In the rows, 128 means zero.
A single turn carries every row of the set below to another of its rows. Some are shown first; where does it send the rows asked next?
K437: [113 151 119 142 103 131 115 121 165 102 111 111 103 143 145 132 113 152
 104 117  87 133 141 109 161 146 154  97 132 129 113 121 110 161 123 125
 137 152 130 103 129 114 152 108 138  97 123 106 117 137 114 108 110 130]
K713: [ 95 138 100 115  90 108 123 112 169  99 129 125 116 150 143 103 107 148
 102 125 121 116 138 134 159 113 135 124 120 146 123 119 105 183 122 108
 128 146 139 120 107 108 134 135 143 105 123 117 106 127 119 112 107 124]
K107: [114 145 136 102  96 109 131 131 147 110 143 132 130 161 118 146 111 143
 127 100 121 128 137 112 174 127 154  95 119 139 117 112 118 150 104 115
 134 118 106  99 135 126 129 127 167 125 133 143 141 134 131 134 122  98]
K3: [110 146 110 125  94 133 139 143 138  87 119 132 145 140 148 111 118 145
 131 109 117 144 136 113 190 117 157 105 108 152 130  87 101 149 112  90
 145 121 105 117 101 116 148 135 158 111 148 131 130 141 128 132 115 111]
K383: [125 128  95 124  80 139 116 115 150  93 109 124 107 143 135 131 142 122
 109 124 115 143 137  97 180 122 162 139 149 155 128 127 121 141 116 119
 130 121 133  97 120 112 149 131 134  82 115 110 124 133 144  95 108 122]
K967: [ 91 139 122 124  89 108 128 130 154 106 132 129 114 163 131 150 107 131
 133 119 122 136 147  92 197 117 144 132 112 138 115 135 105 145 110 107
 152 128 143 120 109 110 171 132 149  71 121 126 135 126 120 125 117 110]
K145: [103 148 117 119  82 125 137 133 126  89 123 133 147 138 158 120 116 135
 126 106 122 140 148  99 190 109 152  96  95 145 123  96  97 146 119  95
 126 114 114 114 120 104 145 135 155 107 131 128 131 133 114 126 120 108]
K554: [143 126 111 124 118 131 123 136 138  94 123 106 122 141 147 115 128 110
 124 118  97 134 153 144 172 121 150 121 133 144 141 109 119 166 110 113
 108 121 140 106 139 115 139 121 139  98 140 123 127 130 147 102 123 126]
K482: [108 121 116 131 106 122 127 120 155  98 115 100 120 124 142 129 112 158
 119 129  96 101 127 101 163 131 140 100 108 153 118  90 109 144 111 107
 126 144 153 110 105 111 159 142 137  98 115 125 110 112 124 110 134 128]
K583: [142 124 106 116 126 119 126 123 148  95 128 106 112 146 157 114 127 122
 122 109  88 141 154 137 174 117 139 121 127 151 128 127 118 164 129 121
 109 122 141 101 131 118 142 117 153  91 139 127 121 127 130 101 117 128]
K996: [106 135 112 111  72 106 134 134 153  99 129 134 112 169 137 123 130 150
 112 126 122 136 141 135 176 112 146 126 140 125 126 124 125 169 122 120
 134 119 120 132 103 119 175 119 146  89 121 126 125 133 149  95 118 127]
K423: [142 122 110 122 120 112 134 123 155 104 130 110 107 147 150 117 136 127
 118 110  90 141 158 134 177 109 140 120 123 151 121 135 121 160 130 122
 106 119 144 109 126 125 140 122 160  90 141 127 124 129 127 100 115 127]
K17: [124 128 114 143  90 111 112 133 149  93 105 125 141 148 145 146 114 143
 114 123  96 105 139  85 157 124 150 120 127 147 129 113 105 146  86  93
 106 159 135  87 113 121 156 138 141  96 117 139 105 124 133 135 111  99]
K178: [119 150 119 102 102 113 131 129 134 116 157 129 146 164 109 147 105 145
 140 120 115 137 143 111 184 133 166 111 120 129 128 110 117 143 100 117
 133 126  94 105 128 119 148 133 147 107 120 142 139 135 139 136 124 108]
K475: [119 139 118 131 120 106 115 117 149 106 109 141 125 157 113 119 132 123
 124 112 127 134 134 101 152 130 138  94 134 132 135 105 127 133  95 106
 111 159 158  79  94 114 153 150 147 119 108 146 127 123 130 111 125 130]
K272: [122 133 121 130 114 111 116 113 148  97  99 134 126 150 119 120 134 124
 123 107 130 134 131  97 149 129 135  93 134 130 134 104 128 134  97 100
 113 163 157  79 100 119 153 148 150 119 115 144 124 123 127 111 125 130]
K462: [118 115  84 132  65 130 113 120 145  94 131 119 109 147 141 131 138 118
 117 132 120 144 146 109 189 118 149 125 139 151 129 129 108 146 109 110
 124 136 136 111 117 110 154 136 146  82 113 113 117 131 146  91 120 132]
K176: [118 135 121 134 113 116 116 121 146 102 105 138 124 154 118 120 132 125
 129 112 132 128 128 104 150 137 135  93 132 125 135 101 125 134 101 106
 116 153 157  76  92 109 156 141 150 127 110 142 129 119 127 109 128 123]
K162: [131 119 107 123 121 113 130 127 150  98 133 105 112 146 152 115 128 123
 120 105  85 138 154 140 181 122 135 120 124 156 126 126 116 166 132 125
 111 121 142 110 127 118 137 124 155  89 136 126 123 125 129  97 116 130]
K371: [115 148 125 103 104 107 135 124 133 115 156 129 144 160 113 147 105 141
 139 107 116 128 144 112 180 135 164 110 115 130 121 117 116 146 106 115
 135 127  94 108 129 116 138 134 150 106 124 142 136 131 140 137 125 109]
K582: [125 159 107 151 111 108 121 147 152  87 103 139 149 152 138 109 118 147
 109 120 119 143 136 101 164 120 144 127 117 125 128 103 112 147 107 114
 104 148 123 118  90 118 170 142 130  96 118 129 134 136 122 145 125 130]
K983: [117 147 121 106 107 111 130 127 134 108 159 124 146 159 111 146 104 137
 139 110 119 134 140 110 186 130 163 111 118 135 119 102 118 141 104 120
 131 129  87 108 131 115 140 137 141  98 119 139 134 142 141 134 122 112]
K558: [117 152 123 121  96 100 123 135 140 106 138 143 137 165 126 128 128 136
 122 134  86 155 139 104 180 130 136 124 114 132 131 120 112 162  99  99
 152 137 118 115  98 113 155 106 130  97 122 141 129 145 134 112  80 114]
K610: [114 148 116 129 104 105 115 141 151 113 118 117 128 153 123 132 161 170
 102 128 108 119 156 100 162 138 134 103 119 130 107  97 115 137 122 119
 141 151 128 106  92 123 152 149 141 125 116 132 131 137 138 105 127 127]
K350: [126 126 110 127 117  96 108 113 143 111 129 125 129 153 104 124 140 113
 116 120 128 138 142  95 158 124 127 104 124 144 120 106 128 135  99 113
 111 148 153  93  96 125 151 155 142 119 103 147 136 123 121 107 120 135]
K472: [121 135 113 149  93 116 126 133 147  92 116 136 148 157 134 130 119 144
 131 106 105 164 133  66 189 125 152 111 126 152 116 114 113 143  86  99
 121 142  98 101 108 118 156 122 145 119 128 133 125 145 123 123  99 131]
K428: [106 137 113 127  92 111 120 132 141 105 119 125 119 145 116 138 159 171
  98 122  92 119 133  88 150 143 135  97 118 140 111  98 123 134 120 119
 134 147 127 103 102 138 156 134 157 114 104 136 121 132 129 112 119 123]

K472 goes to K996
K462 goes to K428
Where do these go?
K583 goes to K475
K610 goes to K145
K17 goes to K558
K582 goes to K967
K178 goes to K162
K176 goes to K983
K554 goes to K350

A single turn carries every row of the set below to another of its rows. Some are shown first; where does it send the rows asked next?
K673: [160 133 130 147 124 108 123 164 133 116 121 150 129 150 125 160]
K947: [170 137 127 139 133 121 142 155 124 107 121 153 126 147 112 163]
K861: [133 125 145 148  82 117 123 136 121 132 142 140 110 135 116 142]
K115: [160 122 135 151  92 143 142 135 147 122 123 157 100 174 123 158]
K170: [161 150 115 149 105 111 137 113 117 117 121 157  93 142 107 164]
K539: [170 137 127 137 130 121 144 154 123 106 121 152 127 146 110 163]
K91: [155 132 143 169  96 130 149 114 137 129 134 147 111 155 131 151]
K138: [116 123 129 127  88 121 122 123 139 107 113 145 102 156 121 163]
K454: [113 140 134 147  86 117 126 105 133 113 121 146 119 151 118 168]
K791: [114 135 134 139  81 118 133 103 127 110 117 145 121 151 113 167]
K398: [123 127 127 130 123 138 130 138 127 121 110 162 134 157 103 176]
K534: [164 118 138 145  84 134 148 135 142 116 120 160  98 170 122 154]
K620: [162 123 137 153  90 131 138 136 149 116 123 162  97 166 130 156]
K86: [167 124 132 131 109 104 142 159 119 108 113 151 129 148 111 155]
K885: [122 145 121 149  82 141 147 135 136 130 134 149 129 158 130 174]
K898: [113 125 125 131  95 129 119 124 141 115 115 141 105 162 120 166]
K6: [121 134 122 144  92 131 137 144 144 126 134 144 112 149 146 164]
K215: [132 121 143 142  79 126 133 134 115 136 138 136 114 140 106 142]
K337: [130 136 125 135  65 128 162 133 125 118 126 155 125 149 123 168]
K273: [159 127 142 160  90 132 159 113 131 128 130 145 114 158 122 149]
K203: [164 140 137 151 111  94 137 147 121 110 122 153 138 138 120 159]
K287: [128 126 127 128  75 118 151 142 133 114 127 148 108 142 139 157]
K935: [157 143 130 159 126 116 135 148 124 126 125 144 147 153 114 165]
K152: [161 128 125 139 121 127 139 161 122 124 115 142 136 163 107 161]
K853: [124 122 134 126 117 126 147 122 112 121 113 152 138 142 100 163]
K938: [128 143 129 148  75 115 143 135 139 115 132 160 120 142 141 170]
K579: [138 132 136 143  70 137 120 146 127 128 132 159 117 161  98 164]
K166: [137 134 139 150  74 129 111 149 134 125 135 164 113 155 107 164]
K960: [125 125 143 132 117 102 133 125 122 108 115 162 127 127 118 162]
K698: [169 143 131 145 131 116 146 146 121 106 126 151 134 140 111 163]
K759: [170 138 129 138 131 119 142 154 124 105 122 154 126 145 112 163]
K517: [128 126 141 150  89 130 126 136 121 141 142 134 114 144 112 145]
K186: [169 143 130 145 131 118 147 144 119 109 125 151 134 142 110 164]
K320: [168 143 130 144 130 117 149 145 119 106 125 152 133 141 109 163]
K306: [130 119 136 117 107 117 137 136 121 104 105 170 127 143 103 169]
K421: [112 138 130 143  86 127 131 104 130 118 118 142 124 156 111 169]
K629: [118 132 134 143 134 124 126 128 127 126 121 153 135 141 118 168]
K212: [158 129 146 162  89 122 154 112 134 122 130 150 111 150 128 147]
K157: [161 148 112 147 107 123 142 111 112 124 121 153  97 150  98 165]
K642: [125 126 119 130  82 142 157 142 131 129 126 139 116 157 128 162]
K460: [158 142 107 143 114 128 133 124 121 126 120 149  86 156 105 165]
K735: [160 143 111 143 114 116 128 124 125 119 121 153  82 148 113 163]
K199: [163 138 111 136 107 119 138 122 117 118 116 153  84 150 104 161]
K624: [116 121 127 124  88 129 127 122 135 112 111 140 106 162 114 163]
K940: [159 153 112 155 114 120 132 114 120 125 125 153  95 148 108 168]
K897: [141 130 141 141  65 125 119 147 127 120 131 166 112 153 101 161]
K358: [124 129 135 136 122 114 115 139 136 108 114 171 124 143 120 173]
K161: [164 135 132 142 108 112 153 144 110 119 117 146 147 151 101 159]

K186 goes to K947
K579 goes to K517
Where do these go?
K624 goes to K421
K940 goes to K735
K203 goes to K86
K306 goes to K853
K6 goes to K938
K620 goes to K212

A single turn carries every row of the set below to another of its rows. Some are shown first; where does it send the rows asked next?
K369: [121 130 132 125 127 137 140 109 127 117 106 136  91 131 126 139 133 135
 121 117 104 100 141 126 132 127 127 135 135 131 132 100 135 148 127 126
 130 143 132 141 132 112 123 124]
K742: [140 134 127 122 145 127 117 131 139 115 161 135 139 141 130 118 136 120
 127 134 147 128 126 136 152 151 114 131 101 130 129 131 139 131 136 128
 136 125 100 110 123 115 136 141]
K54: [113 121 128 123 126 119 132 119 121 129 135 139 138 127 122 126 127 134
 132 139 132 159 131 123  99 123 129 102 104 139 141  94 128 118 147 140
 130 130 145 140 122 136 105 111]
K775: [130 143 132 131 109 131 111  97 122 129 116 120 116 136 111 137 132 156
 126 139 126 138 118 128 149 113 133 113 144 141 111 127 107 109 141 140
 143 142 137 125 132 130 134 122]
K816: [129 141 118 115 114 131 116 110 146 125 110 131 138 133 134 115 124 145
 131 127 131 147 121 131 107 149 115  98 131 136 126 126 116 104 149 130
 146 128 143 123 112 122 128 130]
K118: [141 137 114 124 139 118 126 138 136 116 148 145 148 127 133 107 130 102
 123 128 141 126 130 123 138 150 115 133 128 122 125 120 143 140 137 122
 131 125 107 101 129 114 135 138]
K905: [135 113 158 125 146 134 119 129 137 103 165 136 133 114 134 124 136 138
 132 137 146 131 114 130 159 128 142 130 139 113 128 114 125 128 125 126
 130 129 130 124 120 124 131 132]
K459: [135 129 135 137 132 133 127 146 122 125 144 119 137 150 121 149 145 121
 116 131 145 117 146 124 140 119 134 140 118 130 111 134 130 143  89 121
 141 133 127 116 129 139 113 130]
K999: [121 138 135 136 127 133 158 128 145 138 116 116 137 117 138 109 132 130
 117 130 131 106 110 152 105 123 122 134 152 129 136 113 146 121 132 142
 123 121 120 140 134 128 131 133]
K740: [116 135 116 125 124 132 139 115 139 112 102 143 108 136 117 127 126 138
 118 116 108 122 131 123 136 140 131 134 127 138 119 100 136 143 131 117
 137 148 139 139 152 113 104 111]
K986: [141 138 145 124 116 126 110 133 115 152 104 132 135 139 101 132 104 134
 125 132 133 135 125 114 116 120 118 106 127 128 129 147 102 135 137 131
 140 133 137 119 126 133 130 133]
K60: [128 132 111 144 143 110 128  97 119 132 135 113 140 132 133 140 129 139
 118 129 122 134 137 133 124  99 112 113 128 146 115 118 124 119 144 149
 117 140 131 132 126 150 121 105]
K774: [147 118 134 125 148 135 120 147 136 118 146 125 136 152 130 153 149 132
 126 128 148 121 144 118 145 130 129 143 122 127 129 135 113 138 114 127
 131 124 134 117 127 137 111 135]
K220: [122 121 142 128 130 131 133 135 126 100 161 139 124 123 133 115 141 140
 127 136 134 118 128 134 161 141 154 128 146 118 132 107 125 113 128 119
 134 128 145 126 123 130 122 120]
K492: [ 99 127 118 124 111 107 131 126 100 156 127 141 135 126 103 129 123 117
 122 107 120 124 112 150 141 125 131 135 118 126 108 128 124 127 121 132
 127 121 137 133 134 121 121 110]
K25: [ 93 117 127 106 114 123 136 125 102 167 126 129 122 121 115 136 135 105
 125 115 120 113 120 145 127 134 121 135 118 131 126 123 128 131 122 135
 130 116 122 127 125 121 121 127]
K194: [123 141 129 144 131 128 143 130 150 141 109 132 149 116 134 106 117 131
 112 125 131 110 117 141 106 121 137 132 145 135 127 138 144 124 130 122
 126 116 133 140 151 134 120 116]
K811: [136 115 118 139 125 125 120 108 122 148 130 135 121 119 110 113 110 131
 120 138 128 122 137 108 124 113 129 104 106 144 149 127 132 142 157 140
 120 145 129 124 141 145 120 116]

K459 goes to K220
K194 goes to K492
K774 goes to K905
Where do these go?
K369 goes to K999
K986 goes to K775
K54 goes to K811

A single turn carries every row of the set below to another of its rows. Some are shown first; where does it send the rows asked next?
K442: [146 134 158 114 144 161 133 129 138 116 120 121 144 127 115  98 135  88
 128  96 135 107 135 116 137 124]
K524: [166 125 136 110 144 134 109 135 153 130 164 114 129 123 143 101 137 116
 150  78 155 131 152 138 146 147]
K839: [159 112 135 129 151 167 113 125 157 102 124 144 118 106 144 103 127 138
 115 103 141 136 133 114 153 141]
K784: [146 150 144 131 138 147 146 134 131 116 149 164 131 129 131 106 143 105
 141 122 129 111 162 118 147 122]
K646: [151 119 134 111 156 127 108 141 165 113 154 141 135 112 145  99 147 122
 155  80 123 124 158 137 171 134]
K768: [177 104 152 116 139 170 114 131 157 106 132 137 135 111 131  91 120 143
 121  92 133 133 146 133 154 133]
K515: [178 118 152 124 142 154  90 127 161 105 158 134 124 111 150 108 145 125
 141  79 136 122 147 124 159 150]
K619: [158 106 144 134 146 131 103 137 145 133 166 121 140 143 139 110 140  92
 134  98 146 134 155 107 147 152]
K660: [160 116 135 122 151 145 105 143 143 113 162 154 119 132 147 126 139 130
 161  77 145 117 157 127 142 137]
K865: [160 162 138 134 146 145 125 128 165 113 123 159 136 129 126 115 141 107
 134 120 132 110 156 139 158 136]
K8: [150 113 116 131 151 144 134 128 149 115 134 161 126 124 138 122 124 141
 136 108 159 126 152 117 147 132]
K39: [159  96 154 133 147 138 101 139 144 124 159 129 147 127 145 104 151  94
 131  95 125 132 144 100 157 149]
K807: [178  91 135 118 135 160 134 133 142 117 136 142 154 120 133  92 125 132
 133  88 154 121 149 121 154 120]
K728: [158 137 149 114 140 172 124 151 139 113 118 132 140 115 129  84 146  88
 123 102 133 122 128 122 143 131]
K422: [164 148 143 131 156 169 116 135 154 105 108 153 134 125 132 103 145  97
 126 103 120 109 130 127 158 130]
K252: [146 158 145 136 144 151 125 124 158 105 139 150 127 126 129  93 139  98
 126 122 119 110 164 122 165 126]
K581: [162 138 146 148 124 132 109 140 137 107 147 136 152 148 118 107 124 104
 120  96 121 102 163 126 151 150]
K542: [163 139 141 143 141 129 117 136 135 115 131 135 156 152 120 112 127 101
 126  84 109 101 145 131 150 144]
K541: [180 119 122 121 139 145 139 125 148 132 149 135 138 128 136  89 117 133
 135 100 158 135 159 140 153 127]
K414: [155 135 145 140 119 134 116 156 126 108 156 138 152 138 125  89 131 101
 121  99 114 114 163 123 151 145]
K625: [150 146 136 125 129 140 139 146 146 117 137 160 145 130 119 111 140 104
 141 122 154 109 168 131 143 131]
K30: [156 116 129 119 136 144 134 126 151 123 140 129 130 110 134 102 122 134
 124 110 170 141 148 122 140 144]
K649: [155 107 162 130 157 137  98 136 150 120 152 141 136 125 145 118 150 110
 134  97 105 136 141 112 156 152]
K260: [151 142 156 135 147 170 112 123 155  99 122 136 130 129 121 100 133  92
 119 105 127 100 146 112 153 127]
K58: [157 136 151 116 120 164 133 156 131 116 137 142 141 122 123  98 141  98
 131 114 158 119 150 121 127 136]
K355: [156 112 127 115 159 155 117 139 163 107 127 147 131 123 132  86 117 138
 132  90 122 133 155 142 166 118]
K638: [171 120 119 131 155 159 122 132 149 115 142 160 119 140 138 104 113 142
 138  97 144 128 160 138 152 121]
K21: [152 146 160 115 132 153 148 130 124 126 141 137 135 125 122 107 139 102
 137 112 139 117 145 122 125 130]
K869: [160 134 147 138 130 144 121 157 111 112 150 144 145 139 135  95 136 104
 125  91 102 118 143 122 143 143]
K399: [142 115 149 127 166 123 101 138 156 127 151 141 133 139 136 126 141 111
 144  96 110 135 152 126 151 148]
K361: [164  97 131 118 150 146 106 140 148 113 150 132 144 123 146 102 146 106
 152  65 151 109 146 113 160 131]
K468: [146 113 140 134 158 125 102 139 149 132 159 135 132 153 134 127 133 103
 144  97 136 130 158 118 140 149]
K993: [166 144 148 136 141 138 121 142 122 120 137 133 146 143 130 104 131 105
 125  84  99 117 133 133 143 146]
K243: [146  94 125 118 146 154 130 138 148 111 124 135 141 106 137  92 129 124
 123  96 156 131 137 105 152 129]
K192: [144 123 116 124 163 138 129 125 167 115 125 146 126 109 141  99 127 135
 127 107 135 139 145 129 167 133]

K8 goes to K192
K542 goes to K993
K515 goes to K361
Where do these go?
K39 goes to K619
K442 goes to K21
K422 goes to K728
K638 goes to K355

